Some points, each followed by its number:
-0.03  0.48 -0.21  1.17  1.38 -0.16  0.15  1.52  1.43  0.24 -2.05 -1.10  0.22 -0.95 -0.36  0.18 -0.31  0.07  1.19 -0.90  1.96 -0.51 -0.40  0.04 -1.01  3.34  0.06  0.42 -0.12 -0.97  0.72  1.74 0
 1.36 -1.16 -0.54 -0.39 -2.26 -0.48  1.53  0.36  0.44  1.98 -0.46 -1.55  0.00  0.16 -0.88  1.48  0.14 -1.60  1.09  0.56 -0.67 -0.14 -0.86 -1.17 -0.88 -0.16 -1.86 -0.36  0.13  0.21  0.82 -0.09 1
-0.67  1.83 -0.27 -0.15  1.68  1.50 -0.56 -0.05 -2.21 -1.98 -0.98 -0.48  0.11  0.93  0.34 -0.71 -0.30  1.44 -0.89  0.20 -1.14 -2.08 -2.32 -0.21  0.68  1.48  1.11  0.20  0.39 -1.12 -0.02  2.44 2
-1.02 -0.05 -0.10 -0.06  0.34  1.22  0.26 -0.17  0.44 -1.01  1.20 -0.26 -0.49  0.88  0.31 -0.09 -1.61 -0.42  0.21 -0.83 -0.25 -0.25 -0.03 -0.79 -0.67  0.78  0.32  0.03 -0.57 -0.12  1.49 -0.28 3
 0.65  0.29  0.73  1.58 -1.08  0.68 -0.25  0.35  0.45 -0.42  0.35 -0.62  0.89  0.26  0.39  0.81 -0.14 -0.40  0.97  0.64 -0.54 -0.49 -1.18 -1.20 -0.64 -0.09 -1.51  0.82  0.63 -0.27 -0.24  0.46 4
 0.34  0.54 -0.26  0.18  0.32  1.04  0.87  0.22 -0.94 -0.75 -0.45 -0.58  1.12  0.66 -1.06 -0.27  0.86 -0.23 -0.48  0.66  0.86 -0.82  0.73 -1.58 -0.79  0.88 -0.28  2.44  0.24  0.28 -0.07 -0.10 5
 0.71  0.03 -1.16  1.02 -0.12 -0.84 -0.17  0.62 -1.36  0.26 -2.85 -0.98 -0.52  0.73  0.78  0.21 -1.17 -0.82 -0.18  0.08 -0.38 -1.58 -1.80 -0.86 -0.34  1.42 -0.91 -0.45 -0.56 -0.34  2.26  0.32 6
 0.37 -0.60  0.49  0.80 -0.56 -0.17 -0.75  0.30  0.09 -0.98 -1.69  0.08  0.60 -0.37 -0.22 -0.70  0.23  1.81 -0.51  0.77  0.62 -0.36  0.55  0.08  0.04  0.32 -0.90  0.87 -0.38  1.42  0.62  0.32 7
 0.33 -0.05 -0.98  0.97 -0.25 -0.98  0.03  0.69 -1.30  0.11 -2.90 -1.47 -0.37  1.13  0.95  0.27 -0.99 -0.76 -0.47  0.29 -0.24 -1.37 -1.61 -0.95 -0.31  1.74 -0.75 -0.36 -0.71 -0.05  2.65  0.33 8
-0.48  0.47  1.93 -3.07  0.22  1.01 -0.55  0.66  1.84 -1.66  0.49 -1.15 -0.05  0.52  0.14 -0.12 -0.48 -0.81  1.15  0.22 -0.60 -1.44 -0.30  0.39 -0.40 -0.71  1.10  0.78 -1.33  0.45 -1.03  0.30 9
-1.04 -0.43  2.01 -2.99 -0.89  0.22  0.00 -0.73  0.47 -0.73  2.01  0.85 -1.05  0.76  0.58 -0.95 -2.28  1.07 -0.56  0.31 -0.48  0.13  0.74  1.72  0.42 -1.94  1.12 -0.28 -0.28 -0.88 -1.31 -0.35 10
 0.90  2.93 -0.45 -1.64 -0.64  0.05  0.62 -0.83  0.94 -0.34 -0.47 -0.98 -0.04 -1.86  1.52  0.15 -1.65 -0.57 -0.41  1.44  0.25  1.07 -0.24 -1.20 -0.38  0.44  0.32  0.72 -3.49  3.42  1.32 -0.38 11
 0.44  1.98 -0.97  0.82  1.64  0.58 -0.17  0.21 -0.15 -0.60  1.60 -0.18 -1.01 -0.82  0.58 -0.45 -0.10  0.47 -0.94 -0.86  0.30 -0.51 -1.01  0.34 -0.10 -0.33 -0.78  0.76 -0.22 -0.99 -1.09  0.71 12
-0.68 -1.67 -1.38  1.01 -0.73 -1.26 -0.05 -0.47  0.38  1.71 -0.46  0.02 -0.34  0.07 -1.32  0.14 -0.52 -0.54 -0.80  0.35 -1.13  1.46 -0.42 -0.02 -0.05 -0.07 -1.00 -0.94  0.15 -0.16  0.10 -0.35 13
-0.04  0.48  1.23  0.42 -0.08  1.28  0.45 -0.56  0.58 -0.78  1.45  1.61  0.90 -0.28 -1.63  0.53  0.35 -0.31  0.61 -0.94  0.79  0.61  0.34  0.67  0.44  0.96  0.60  0.41  2.22 -1.43 -1.72  0.08 14
-0.18  1.23 -0.55 -1.23  0.73 -0.62 -0.37  0.26 -1.86  0.43 -0.46  0.09 -2.03 -0.68  0.50 -0.13  0.10  1.07 -0.15  0.53 -0.80 -0.20 -0.26  1.90  0.82  0.59 -0.30 -1.02 -0.47  0.13  0.37  1.11 15
-0.42 -1.12 -0.88 -1.57  0.62 -0.01  0.23 -0.87 -0.46 -0.39  1.66  0.48  0.84 -1.00 -1.25 -0.48  1.30  1.54 -0.95 -0.61 -0.42  0.35  0.99  0.36  1.34 -0.94  0.24 -0.12  0.33  1.71 -1.07  0.03 16
 0.51  0.76 -0.83  0.63  0.74  0.51  0.23 -0.44 -3.39 -0.10 -1.07  0.06 -0.12  0.29 -0.47 -0.11 -0.09  0.02 -0.49  0.61 -0.78 -1.47 -1.40  0.83  0.82  1.13 -0.61 -0.37  0.83 -0.07 -0.26  1.33 17
-1.11 -0.23  0.73 -3.06 -0.28 -1.47  0.63 -0.37 -0.29 -0.27 -0.99 -0.71 -0.80  0.41  1.17 -0.17 -1.53 -0.82  0.47  0.33 -1.58 -1.05 -0.54  1.81  0.99  0.97  0.68 -1.21 -0.63  1.57  0.63  0.36 18
Which three points above are nearest to each new point? Their numbers follow each, nearest first.
-0.10  0.10  0.88  0.09 -0.24  1.44  0.46 -0.13  0.74 -0.60  1.85  1.51  1.19 -0.61 -1.73  0.47  0.09  0.01  0.79 -0.98  0.79  0.39  0.47  0.49  0.49  0.63  0.56  0.12  2.05 -1.44 -2.13  0.22 14 16 4
 0.66  0.56 -0.87  0.51  1.31  0.36  0.14 -0.65 -3.29 -0.03 -0.70 -0.02 -0.18  0.02 -0.34 -0.20  0.30 -0.02 -0.09  0.45 -0.59 -1.65 -0.87  1.02  0.86  0.94 -0.53 -0.02  1.35  0.12 -0.34  1.13 17 15 2
 0.32  0.33  0.32  1.15 -0.22  1.57 -0.80 -0.28  1.26  0.19  0.65  0.82 -1.64 -0.18  0.20  0.32 -1.62  0.34  0.17  1.07 -0.22  0.56 -0.21  0.90 -1.06 -1.08  0.18 -0.53 -1.19  0.15  0.20 -0.85 3 4 12
-0.76  0.13  0.05 -0.03  0.29  1.30  0.38 -0.35  0.57 -0.72  1.13 -0.66 -0.51  1.05  0.28  0.21 -1.54  0.06  0.18 -0.53 -0.38 -0.11 -0.07 -0.68 -0.39  0.83  0.38 -0.07 -0.98  0.08  1.36 -0.08 3 4 12
 0.29  1.56 -0.88  0.73  1.26  1.02 -0.22  0.17 -0.38 -0.64  2.03 -0.07 -0.80 -0.69  0.46 -0.81  0.13  0.90 -0.68 -0.33  0.38 -0.53 -0.98 -0.11  0.08 -0.09 -0.71  0.65 -0.38 -1.13 -0.70  0.70 12 3 4
-0.46 -0.59 -1.06  0.11  1.90 -0.74  0.26  0.33  1.05  2.67 -0.45 -0.21 -0.94 -0.28 -1.46  1.81  2.72 -1.28  1.58 -1.39 -0.24  1.05  2.24  0.58 -1.14  1.24 -0.06 -1.08  0.55 -0.56  1.42 -1.16 13 1 0
 1.05  2.66 -0.88 -1.76 -0.46 -0.16  0.40 -0.87  0.89 -0.30 -0.84 -0.91  0.35 -2.01  1.19  0.17 -1.69 -0.37 -0.09  1.69  0.22  0.88 -0.03 -1.39 -0.72  0.33  0.02  0.58 -3.46  3.85  1.59  0.21 11 7 3
-0.51 -1.16 -0.39 -0.07  0.28  0.08 -0.86 -0.28  2.08  0.57  1.41 -0.13  0.07  0.24 -0.44  0.01  0.01  0.19 -0.37 -1.04 -0.52  1.14  0.15 -0.38  0.33 -1.29 -0.09 -1.36  0.27 -0.98 -0.77 -0.36 13 3 16
-0.25  0.19  0.55  2.00  2.18 -0.51 -1.55  1.29  0.71 -0.47  1.04 -0.71  0.94  0.43  1.34  0.55  1.94 -1.91  0.76 -2.07 -1.83 -2.27 -2.92 -1.40 -0.05 -1.55 -2.49 -0.53  0.76 -0.70 -0.77 -0.45 4 12 3
 0.35 -0.52  0.18  0.50 -0.49 -0.17 -0.94  0.28 -0.15 -1.13 -2.09  0.10  0.54 -0.22 -0.20 -0.29  0.01  1.88 -0.53  0.84  0.32 -0.18  0.22 -0.16  0.29  0.28 -0.54  0.54 -0.47  0.93  0.53  0.73 7 5 4
 1.20 -1.48 -0.76 -0.41 -1.70 -0.14  1.77  0.15  0.81  2.02 -0.49 -1.37 -0.38  0.54 -1.17  1.77  0.29 -1.35  0.87  0.42 -0.34 -0.35 -0.93 -1.63 -0.53  0.05 -1.76 -0.37  0.13  0.18  0.46  0.00 1 13 4
 0.83  1.55  0.05  0.32  0.65  0.55  0.35  0.50 -0.14  0.08 -1.29  0.10  0.27  0.68 -0.27 -0.51  1.20 -0.35  0.23  0.95  0.68  0.03  1.04  1.04  0.09  1.86  1.32  1.16  0.48 -0.63 -0.67  0.25 5 7 14
